In the data rows, the value 500 means zero.
Some points, each followed by its number:
(416, 777, 446, 578, 411, 477, 427, 672, 453, 507, 374, 339, 486, 264, 726, 562, 262, 364, 462,
 607, 386, 383, 391, 518, 302, 521, 513, 174, 443, 512, 626, 835, 556, 703, 665, 483, 420, 634,
 606, 610, 533, 600, 669, 742, 512, 495, 511, 606) 0
(472, 442, 519, 477, 549, 396, 665, 456, 641, 434, 528, 464, 397, 574, 416, 524, 365, 701, 696,
 407, 569, 851, 545, 342, 649, 699, 373, 666, 843, 489, 613, 394, 361, 359, 186, 468, 393, 594,
 486, 482, 419, 323, 547, 338, 589, 433, 384, 490) 1
(400, 591, 629, 411, 422, 496, 372, 543, 685, 507, 502, 578, 506, 708, 593, 662, 565, 649, 566,
 508, 537, 524, 474, 682, 523, 591, 494, 581, 486, 467, 473, 321, 506, 501, 317, 579, 455, 402,
 472, 455, 378, 418, 623, 516, 432, 617, 349, 388) 2
(445, 783, 542, 523, 549, 563, 331, 527, 351, 438, 482, 305, 652, 423, 589, 516, 628, 488, 419,
 380, 496, 111, 314, 565, 533, 457, 440, 502, 472, 261, 470, 743, 663, 671, 407, 604, 467, 537,
 505, 604, 532, 713, 683, 531, 580, 395, 587, 371) 3
(189, 614, 453, 455, 160, 515, 375, 745, 806, 517, 422, 843, 772, 694, 686, 540, 474, 586, 732,
 535, 759, 655, 385, 586, 462, 325, 355, 237, 273, 620, 228, 471, 521, 439, 415, 455, 382, 477,
 385, 519, 607, 388, 685, 697, 533, 328, 249, 324) 4
(472, 185, 734, 504, 802, 712, 394, 327, 428, 632, 645, 380, 172, 647, 378, 574, 630, 719, 430,
 115, 618, 198, 138, 515, 708, 205, 226, 855, 634, 600, 549, 339, 529, 213, 380, 753, 682, 564,
 727, 536, 0, 347, 478, 244, 636, 421, 456, 550) 5
(470, 581, 548, 525, 477, 672, 340, 568, 440, 484, 471, 475, 525, 532, 583, 391, 582, 324, 391,
 508, 555, 324, 490, 554, 401, 366, 504, 413, 420, 521, 399, 582, 499, 480, 659, 490, 593, 485,
 490, 475, 628, 502, 460, 565, 388, 519, 568, 537) 6
(332, 618, 578, 262, 408, 471, 485, 523, 604, 430, 510, 518, 452, 640, 602, 695, 522, 530, 520,
 449, 492, 501, 475, 542, 540, 598, 504, 418, 423, 494, 455, 320, 465, 415, 326, 447, 503, 506,
 485, 491, 300, 422, 670, 520, 394, 550, 357, 406) 7
(498, 544, 549, 376, 483, 546, 710, 424, 450, 549, 597, 680, 484, 480, 771, 280, 470, 312, 370,
 597, 12, 399, 782, 690, 376, 752, 617, 299, 428, 425, 476, 654, 181, 143, 497, 475, 568, 387,
 546, 16, 546, 590, 435, 698, 749, 358, 459, 489) 8
(406, 670, 550, 527, 471, 529, 526, 494, 555, 491, 506, 442, 547, 442, 501, 440, 502, 326, 495,
 467, 422, 352, 527, 429, 353, 475, 549, 311, 456, 364, 492, 706, 411, 597, 477, 518, 496, 484,
 502, 513, 544, 635, 531, 657, 459, 398, 484, 260) 9
(535, 499, 509, 734, 628, 396, 584, 484, 830, 444, 670, 380, 330, 370, 205, 694, 109, 473, 617,
 579, 384, 699, 394, 208, 503, 575, 403, 513, 537, 440, 722, 641, 380, 715, 407, 543, 531, 500,
 444, 766, 595, 379, 501, 423, 392, 573, 695, 468) 10
(822, 536, 495, 299, 267, 641, 596, 639, 58, 398, 913, 642, 488, 430, 915, 941, 500, 449, 492,
 890, 28, 767, 999, 643, 236, 857, 661, 742, 68, 613, 619, 252, 718, 208, 238, 374, 332, 746,
 409, 272, 620, 544, 278, 630, 346, 942, 641, 478) 11
(390, 615, 577, 348, 318, 495, 420, 620, 724, 494, 434, 461, 581, 663, 411, 534, 508, 484, 543,
 556, 588, 468, 488, 620, 637, 589, 441, 556, 558, 520, 442, 291, 518, 479, 345, 533, 466, 558,
 403, 536, 434, 356, 667, 545, 322, 549, 363, 381) 12
(448, 534, 594, 701, 506, 834, 170, 800, 362, 327, 488, 573, 597, 473, 15, 304, 626, 290, 414,
 247, 637, 0, 624, 526, 249, 34, 494, 250, 728, 323, 281, 818, 681, 780, 886, 430, 829, 608,
 785, 319, 444, 827, 573, 583, 469, 423, 412, 662) 13
(605, 435, 483, 415, 424, 502, 451, 501, 579, 546, 502, 658, 457, 543, 385, 439, 501, 586, 672,
 447, 730, 705, 549, 558, 520, 242, 519, 551, 600, 566, 407, 409, 439, 432, 481, 416, 713, 507,
 579, 495, 489, 353, 454, 483, 491, 494, 494, 709) 14
(318, 656, 631, 370, 405, 466, 294, 582, 601, 704, 399, 579, 705, 630, 605, 533, 711, 387, 289,
 554, 776, 328, 224, 796, 447, 616, 259, 376, 220, 712, 353, 346, 444, 426, 593, 518, 600, 651,
 311, 403, 321, 330, 652, 492, 261, 541, 537, 389) 15
(659, 513, 354, 563, 432, 594, 408, 443, 509, 451, 620, 447, 449, 392, 698, 455, 323, 626, 536,
 479, 404, 702, 683, 403, 432, 471, 623, 547, 638, 659, 574, 508, 631, 482, 485, 497, 467, 677,
 508, 626, 658, 497, 441, 525, 602, 497, 541, 629) 16
New points follow, each followed by the numbers of its three nearest points above by angle, seen from the average point of the numbered points, nearest first.
(436, 609, 344, 538, 470, 428, 473, 527, 607, 462, 437, 402, 551, 492, 501, 544, 416, 508, 504,
 623, 467, 667, 488, 380, 544, 556, 565, 572, 533, 505, 553, 488, 520, 594, 470, 457, 414, 559,
 428, 584, 635, 545, 511, 543, 481, 523, 555, 468) 10 16 1
(409, 462, 728, 458, 200, 616, 292, 782, 513, 213, 706, 719, 627, 697, 658, 586, 886, 447, 409,
 488, 355, 396, 755, 481, 313, 612, 423, 368, 347, 283, 477, 615, 419, 598, 619, 425, 427, 385,
 491, 364, 560, 617, 741, 479, 452, 879, 443, 680) 11 13 6
(456, 497, 614, 491, 448, 634, 317, 590, 499, 544, 483, 487, 586, 488, 513, 568, 541, 436, 413,
 546, 457, 491, 360, 463, 517, 521, 418, 498, 374, 390, 475, 511, 516, 602, 439, 519, 419, 518,
 434, 561, 564, 452, 609, 577, 467, 507, 442, 437) 3 15 6
(579, 329, 614, 406, 680, 501, 518, 383, 367, 489, 496, 494, 413, 437, 292, 468, 447, 393, 369,
 450, 452, 376, 428, 460, 532, 471, 560, 680, 393, 515, 444, 437, 472, 504, 433, 643, 652, 447,
 516, 543, 536, 552, 463, 547, 407, 576, 516, 394) 5 10 6
(328, 517, 570, 700, 457, 524, 443, 605, 560, 380, 632, 647, 461, 636, 306, 507, 562, 582, 476,
 700, 425, 575, 675, 330, 425, 654, 297, 398, 570, 436, 505, 597, 454, 805, 520, 387, 564, 570,
 529, 608, 566, 607, 619, 434, 516, 648, 499, 605) 10 13 1
(510, 490, 362, 384, 536, 381, 700, 370, 384, 469, 579, 245, 441, 540, 813, 729, 601, 797, 774,
 370, 73, 487, 242, 600, 642, 815, 479, 523, 638, 175, 609, 436, 304, 184, 0, 599, 163, 563,
 601, 422, 213, 632, 485, 475, 847, 358, 330, 291) 1 7 8
(505, 426, 536, 448, 529, 527, 506, 478, 438, 522, 477, 454, 493, 478, 560, 519, 497, 512, 505,
 485, 538, 506, 412, 516, 521, 502, 454, 570, 498, 517, 558, 504, 482, 444, 483, 545, 462, 493,
 414, 521, 408, 480, 463, 501, 509, 471, 519, 537) 5 1 16
(436, 535, 647, 465, 505, 510, 335, 560, 399, 554, 670, 321, 507, 511, 488, 512, 594, 482, 499,
 388, 509, 274, 397, 500, 473, 490, 481, 523, 536, 296, 372, 390, 629, 684, 440, 493, 639, 469,
 658, 520, 404, 538, 642, 598, 370, 645, 549, 417) 3 13 5
(449, 408, 542, 574, 624, 533, 599, 306, 482, 646, 651, 323, 372, 377, 560, 496, 515, 607, 493,
 257, 521, 376, 183, 470, 627, 491, 421, 707, 505, 383, 558, 522, 593, 447, 398, 717, 314, 536,
 428, 613, 422, 466, 486, 372, 644, 321, 636, 447) 5 3 1
(673, 500, 624, 366, 446, 524, 494, 538, 319, 431, 702, 648, 526, 441, 694, 594, 584, 468, 397,
 698, 240, 667, 812, 547, 478, 646, 558, 500, 367, 447, 626, 199, 629, 230, 531, 471, 433, 533,
 402, 280, 572, 500, 402, 530, 515, 694, 462, 572) 11 8 16
(694, 256, 544, 492, 642, 566, 544, 172, 523, 549, 524, 523, 470, 435, 489, 417, 586, 514, 566,
 246, 645, 390, 144, 617, 405, 364, 392, 714, 396, 500, 545, 542, 399, 281, 446, 584, 425, 530,
 434, 654, 233, 396, 474, 317, 644, 379, 793, 607) 5 14 1
(706, 409, 511, 510, 491, 585, 484, 365, 505, 604, 500, 484, 433, 456, 539, 467, 431, 392, 589,
 486, 526, 578, 385, 580, 605, 306, 489, 650, 537, 581, 489, 543, 538, 426, 505, 583, 589, 562,
 394, 608, 316, 533, 521, 431, 445, 398, 552, 442) 5 14 16
(497, 529, 460, 592, 514, 595, 514, 542, 704, 442, 573, 330, 313, 666, 445, 456, 504, 684, 593,
 245, 603, 616, 473, 376, 693, 432, 516, 707, 859, 489, 475, 238, 518, 257, 262, 510, 342, 588,
 699, 546, 361, 289, 575, 370, 492, 504, 666, 653) 1 5 14
